In the data rows, the value 128 means zero.
Some points, one per row:
[159, 142, 151, 130, 158, 120, 124, 087, 102, 146, 115, 078]
[132, 113, 114, 121, 090, 100, 142, 161, 138, 136, 108, 144]
[113, 205, 159, 120, 149, 105, 122, 111, 136, 154, 121, 077]
[117, 129, 125, 125, 108, 106, 138, 145, 186, 129, 104, 177]
[102, 132, 104, 119, 101, 148, 140, 144, 189, 132, 110, 211]
[122, 042, 108, 137, 090, 114, 142, 169, 096, 119, 132, 139]
[154, 195, 153, 108, 142, 076, 129, 073, 093, 153, 120, 069]
[183, 085, 082, 093, 140, 140, 072, 183, 123, 103, 153, 160]
[149, 053, 150, 142, 115, 153, 144, 120, 113, 141, 132, 141]
[121, 193, 190, 131, 132, 128, 156, 087, 120, 131, 151, 088]
[067, 174, 165, 130, 145, 139, 116, 115, 142, 147, 121, 092]
[122, 150, 118, 137, 152, 113, 113, 149, 151, 114, 128, 145]
[015, 193, 170, 132, 150, 086, 148, 112, 116, 095, 125, 086]
[122, 115, 101, 127, 077, 106, 152, 169, 134, 117, 092, 157]
[113, 182, 169, 155, 140, 139, 149, 119, 175, 096, 131, 116]
[067, 170, 161, 094, 177, 082, 121, 071, 085, 166, 098, 014]
[148, 104, 093, 107, 063, 089, 133, 171, 098, 133, 105, 121]
[177, 124, 136, 133, 121, 120, 135, 156, 136, 107, 152, 117]
[178, 084, 116, 121, 096, 156, 140, 116, 145, 154, 094, 133]
[159, 098, 130, 121, 128, 140, 118, 113, 155, 118, 117, 130]
[107, 175, 128, 175, 200, 134, 099, 114, 187, 059, 129, 100]
[072, 184, 144, 112, 173, 067, 136, 057, 084, 165, 117, 084]
[024, 211, 187, 126, 140, 065, 135, 109, 117, 126, 130, 099]
[147, 092, 132, 106, 121, 114, 127, 127, 132, 154, 116, 114]
[127, 196, 155, 137, 155, 131, 122, 116, 148, 120, 122, 097]
[067, 183, 172, 153, 142, 109, 143, 114, 137, 120, 138, 119]
[091, 150, 165, 108, 111, 101, 127, 129, 164, 105, 116, 142]
[115, 184, 172, 142, 137, 105, 143, 109, 109, 138, 141, 085]
[104, 186, 154, 142, 154, 130, 126, 109, 169, 164, 118, 106]
[062, 148, 171, 145, 148, 125, 129, 105, 150, 142, 133, 129]
[178, 122, 164, 113, 169, 110, 105, 046, 089, 171, 117, 064]
[119, 000, 066, 151, 138, 113, 097, 167, 128, 153, 149, 196]
[134, 128, 120, 141, 140, 104, 119, 149, 137, 100, 115, 135]
[155, 180, 141, 145, 118, 129, 129, 134, 154, 105, 124, 119]
[131, 064, 082, 141, 074, 128, 157, 164, 066, 133, 108, 125]
[073, 177, 189, 148, 124, 090, 175, 148, 068, 049, 181, 052]
[108, 160, 143, 138, 136, 107, 137, 138, 160, 130, 116, 116]
[042, 185, 170, 127, 156, 055, 121, 119, 124, 097, 120, 059]
[185, 073, 132, 137, 147, 152, 101, 123, 131, 138, 128, 118]
[189, 034, 131, 130, 140, 106, 118, 105, 110, 144, 153, 102]
[121, 138, 140, 122, 114, 161, 165, 101, 157, 145, 125, 222]
[172, 085, 130, 124, 107, 117, 105, 155, 137, 106, 125, 144]
[089, 184, 134, 149, 161, 157, 153, 114, 163, 129, 119, 142]
[146, 190, 149, 145, 156, 169, 110, 128, 166, 072, 150, 112]
[139, 183, 139, 155, 138, 150, 147, 138, 137, 101, 146, 088]
[165, 131, 098, 135, 134, 074, 113, 181, 129, 126, 132, 147]
[135, 167, 162, 171, 133, 129, 161, 132, 160, 073, 135, 097]
[103, 136, 114, 122, 151, 145, 131, 053, 148, 159, 132, 205]
[122, 183, 161, 150, 177, 152, 105, 096, 180, 106, 154, 078]
[186, 177, 144, 147, 161, 143, 118, 112, 130, 093, 166, 084]
[079, 191, 157, 121, 155, 095, 132, 098, 114, 144, 114, 084]
[208, 050, 079, 122, 204, 154, 032, 139, 098, 077, 159, 137]
[161, 050, 126, 117, 068, 189, 174, 122, 095, 136, 089, 154]
[197, 078, 141, 124, 127, 179, 118, 132, 084, 104, 161, 080]
[158, 046, 135, 110, 138, 144, 112, 054, 087, 174, 117, 108]
[145, 111, 144, 121, 093, 110, 138, 149, 152, 106, 129, 150]
[110, 190, 165, 152, 120, 135, 163, 104, 164, 127, 130, 170]
[123, 106, 089, 120, 101, 139, 154, 133, 160, 151, 114, 199]
[101, 200, 127, 187, 200, 143, 105, 104, 201, 075, 131, 096]
[028, 156, 165, 122, 165, 084, 140, 099, 131, 141, 125, 086]
[135, 128, 137, 108, 085, 129, 124, 149, 184, 122, 094, 167]
[077, 201, 176, 147, 133, 117, 155, 122, 138, 094, 142, 090]
[051, 213, 194, 140, 113, 121, 161, 115, 127, 114, 146, 093]
[189, 037, 131, 128, 135, 169, 113, 117, 132, 124, 133, 120]
[136, 001, 134, 116, 105, 153, 152, 128, 073, 127, 149, 102]
[123, 100, 064, 113, 074, 091, 133, 181, 115, 135, 112, 132]
[166, 178, 113, 102, 148, 138, 097, 158, 156, 093, 139, 153]
[170, 104, 090, 131, 124, 090, 125, 179, 105, 105, 159, 152]
[106, 187, 151, 117, 143, 131, 122, 126, 153, 107, 138, 089]
[134, 225, 146, 136, 143, 126, 132, 123, 130, 107, 155, 093]
[199, 091, 155, 113, 091, 144, 176, 096, 043, 138, 143, 043]
[092, 196, 157, 140, 151, 110, 121, 126, 149, 121, 123, 104]
[146, 098, 087, 143, 145, 119, 103, 161, 140, 145, 130, 170]
[158, 019, 094, 109, 074, 206, 142, 131, 110, 146, 096, 117]
[176, 116, 107, 116, 126, 127, 120, 159, 147, 131, 133, 145]
[037, 164, 141, 111, 165, 105, 122, 119, 137, 132, 100, 069]
[164, 089, 148, 147, 127, 130, 142, 132, 149, 107, 137, 114]
[159, 139, 150, 162, 123, 132, 140, 144, 126, 089, 134, 104]
[098, 223, 123, 158, 186, 114, 109, 125, 171, 093, 129, 109]
[123, 100, 128, 126, 115, 109, 126, 138, 187, 130, 106, 167]
[160, 145, 147, 112, 149, 118, 122, 069, 106, 165, 124, 075]
Here are 12 more points, each followed by its number:
[154, 147, 143, 132, 094, 100, 161, 143, 109, 076, 151, 114] 0
[085, 207, 154, 139, 148, 100, 112, 126, 173, 142, 119, 112] 1
[122, 172, 141, 128, 094, 124, 147, 137, 143, 116, 113, 167] 2
[087, 153, 160, 146, 146, 083, 140, 126, 138, 104, 131, 126] 3
[144, 173, 131, 124, 101, 149, 130, 136, 142, 129, 091, 132] 4
[144, 104, 106, 095, 086, 156, 129, 153, 164, 132, 111, 160] 5
[225, 112, 137, 137, 156, 148, 125, 105, 062, 109, 166, 051] 6
[086, 000, 076, 118, 080, 145, 150, 152, 075, 142, 138, 118] 7
[171, 052, 136, 131, 104, 157, 150, 114, 078, 126, 131, 075] 8
[105, 168, 117, 152, 198, 132, 093, 128, 191, 082, 130, 138] 9
[117, 040, 075, 096, 057, 160, 162, 154, 044, 144, 126, 147] 10
[161, 093, 077, 131, 021, 136, 187, 182, 000, 131, 123, 135] 11
Which of these numbered points is nearest to each point below by angle, seen from the average point of the first points? Its number follows each.
[123, 013, 112, 147, 111, 139, 154, 155, 106, 134, 147, 130] > 7
[169, 131, 107, 104, 031, 120, 149, 155, 052, 123, 084, 110] > 11
[082, 177, 173, 125, 140, 131, 123, 115, 173, 133, 116, 104] > 1
[141, 058, 057, 097, 073, 181, 145, 143, 113, 159, 109, 146] > 10
[147, 163, 164, 144, 116, 098, 153, 147, 141, 107, 145, 100] > 0
[138, 150, 139, 120, 100, 144, 141, 146, 166, 138, 102, 143] > 4
[214, 124, 141, 145, 164, 159, 105, 104, 118, 117, 154, 074] > 6
[133, 092, 086, 111, 074, 150, 171, 147, 090, 140, 137, 118] > 10
[132, 117, 109, 110, 092, 171, 145, 147, 167, 130, 096, 169] > 5
[151, 144, 126, 131, 124, 132, 134, 156, 138, 092, 136, 101] > 0
[158, 125, 125, 120, 073, 136, 161, 145, 100, 122, 109, 127] > 11
[102, 000, 070, 130, 103, 145, 125, 166, 095, 145, 144, 143] > 7
[130, 164, 142, 120, 122, 146, 136, 143, 151, 144, 123, 134] > 4
[127, 104, 089, 113, 081, 103, 158, 156, 122, 170, 114, 174] > 10
[127, 153, 129, 130, 095, 116, 150, 134, 146, 115, 116, 171] > 2
[149, 087, 119, 130, 100, 160, 121, 159, 157, 132, 105, 160] > 5
[140, 179, 136, 106, 117, 114, 129, 130, 120, 132, 131, 104] > 4
[117, 149, 142, 126, 110, 100, 152, 143, 149, 119, 105, 148] > 2
[162, 149, 105, 140, 179, 122, 094, 142, 171, 092, 142, 138] > 9
[060, 000, 078, 150, 127, 129, 094, 139, 086, 150, 142, 169] > 7
[148, 157, 135, 122, 106, 114, 136, 142, 132, 128, 108, 130] > 4
[128, 110, 102, 131, 111, 135, 149, 137, 167, 135, 117, 169] > 5
[143, 017, 147, 131, 087, 186, 172, 130, 033, 115, 145, 061] > 8
[121, 102, 083, 107, 091, 124, 144, 170, 185, 105, 120, 173] > 5
[188, 093, 141, 131, 105, 150, 124, 121, 104, 137, 101, 110] > 8
[107, 207, 144, 123, 164, 112, 099, 103, 130, 147, 120, 068] > 1
[222, 135, 170, 126, 165, 135, 104, 076, 099, 129, 148, 068] > 6
[158, 176, 147, 106, 133, 153, 106, 143, 183, 104, 136, 125] > 4
[178, 076, 112, 102, 103, 148, 127, 110, 109, 144, 134, 106] > 8
[145, 119, 100, 105, 069, 159, 153, 153, 144, 114, 115, 176] > 5
[113, 000, 137, 132, 117, 150, 136, 103, 101, 176, 119, 126] > 7
[137, 122, 142, 142, 119, 129, 149, 147, 120, 103, 149, 102] > 0
[121, 166, 161, 133, 104, 142, 145, 127, 119, 129, 114, 117] > 4
[136, 000, 100, 127, 103, 142, 139, 156, 069, 110, 146, 108] > 7
[139, 000, 127, 118, 095, 150, 168, 126, 008, 137, 157, 060] > 8
[139, 125, 096, 106, 050, 112, 164, 159, 068, 155, 104, 121] > 11
[132, 106, 083, 136, 116, 125, 109, 173, 176, 141, 118, 196] > 5
[122, 000, 080, 138, 111, 157, 102, 187, 109, 122, 155, 166] > 7
[144, 140, 151, 167, 123, 151, 162, 153, 136, 101, 142, 114] > 0
[138, 186, 134, 133, 213, 176, 070, 118, 149, 046, 174, 094] > 9
[185, 123, 109, 093, 122, 123, 091, 172, 141, 104, 152, 167] > 5
[094, 000, 076, 164, 126, 161, 099, 175, 075, 133, 162, 145] > 7
[112, 028, 098, 159, 112, 119, 134, 179, 093, 122, 151, 153] > 7
[123, 007, 112, 130, 089, 171, 161, 145, 075, 135, 141, 104] > 7
[092, 188, 146, 136, 140, 096, 136, 136, 113, 087, 156, 097] > 3
[106, 179, 121, 138, 141, 129, 170, 081, 162, 170, 137, 247] > 2
[152, 166, 158, 149, 128, 101, 144, 124, 121, 129, 151, 102] > 0
[098, 182, 142, 144, 142, 078, 130, 145, 144, 091, 122, 110] > 3
[140, 215, 126, 138, 213, 205, 070, 114, 169, 082, 160, 091] > 9
[171, 078, 108, 110, 111, 155, 110, 151, 148, 135, 120, 147] > 5
[117, 017, 082, 120, 084, 128, 132, 156, 101, 128, 120, 156] > 7
[150, 135, 096, 116, 074, 107, 136, 166, 119, 122, 105, 112] > 11
[175, 072, 117, 134, 098, 142, 167, 154, 107, 106, 149, 096] > 8
[091, 001, 098, 118, 082, 198, 175, 138, 011, 159, 133, 131] > 10
[146, 130, 116, 138, 134, 125, 125, 152, 115, 130, 134, 117] > 11
[074, 188, 154, 133, 165, 120, 119, 084, 140, 159, 114, 088] > 1
[137, 195, 163, 146, 148, 120, 124, 109, 159, 139, 127, 099] > 1
[113, 161, 145, 124, 145, 113, 111, 131, 158, 131, 131, 118] > 1
[129, 090, 095, 105, 084, 166, 138, 151, 137, 111, 110, 155] > 5
[128, 127, 099, 119, 081, 152, 149, 158, 139, 140, 105, 176] > 5
[101, 147, 138, 137, 111, 139, 139, 137, 166, 126, 115, 185] > 2
[128, 176, 153, 115, 098, 085, 136, 141, 126, 103, 110, 103] > 0
[128, 100, 101, 103, 098, 107, 140, 166, 149, 124, 114, 155] > 5
[141, 139, 091, 164, 245, 151, 061, 103, 127, 041, 156, 117] > 9
[076, 198, 154, 136, 148, 105, 114, 120, 150, 127, 123, 085] > 1
[153, 134, 143, 154, 137, 139, 138, 095, 159, 131, 121, 136] > 4
[081, 006, 045, 148, 096, 104, 115, 209, 066, 115, 178, 171] > 7
[144, 130, 092, 129, 057, 110, 157, 147, 086, 160, 087, 172] > 11
[091, 197, 141, 139, 140, 136, 136, 099, 138, 150, 105, 117] > 1
[189, 184, 168, 113, 158, 148, 122, 081, 087, 111, 175, 071] > 6
[104, 174, 125, 130, 138, 154, 151, 074, 174, 154, 141, 227] > 2
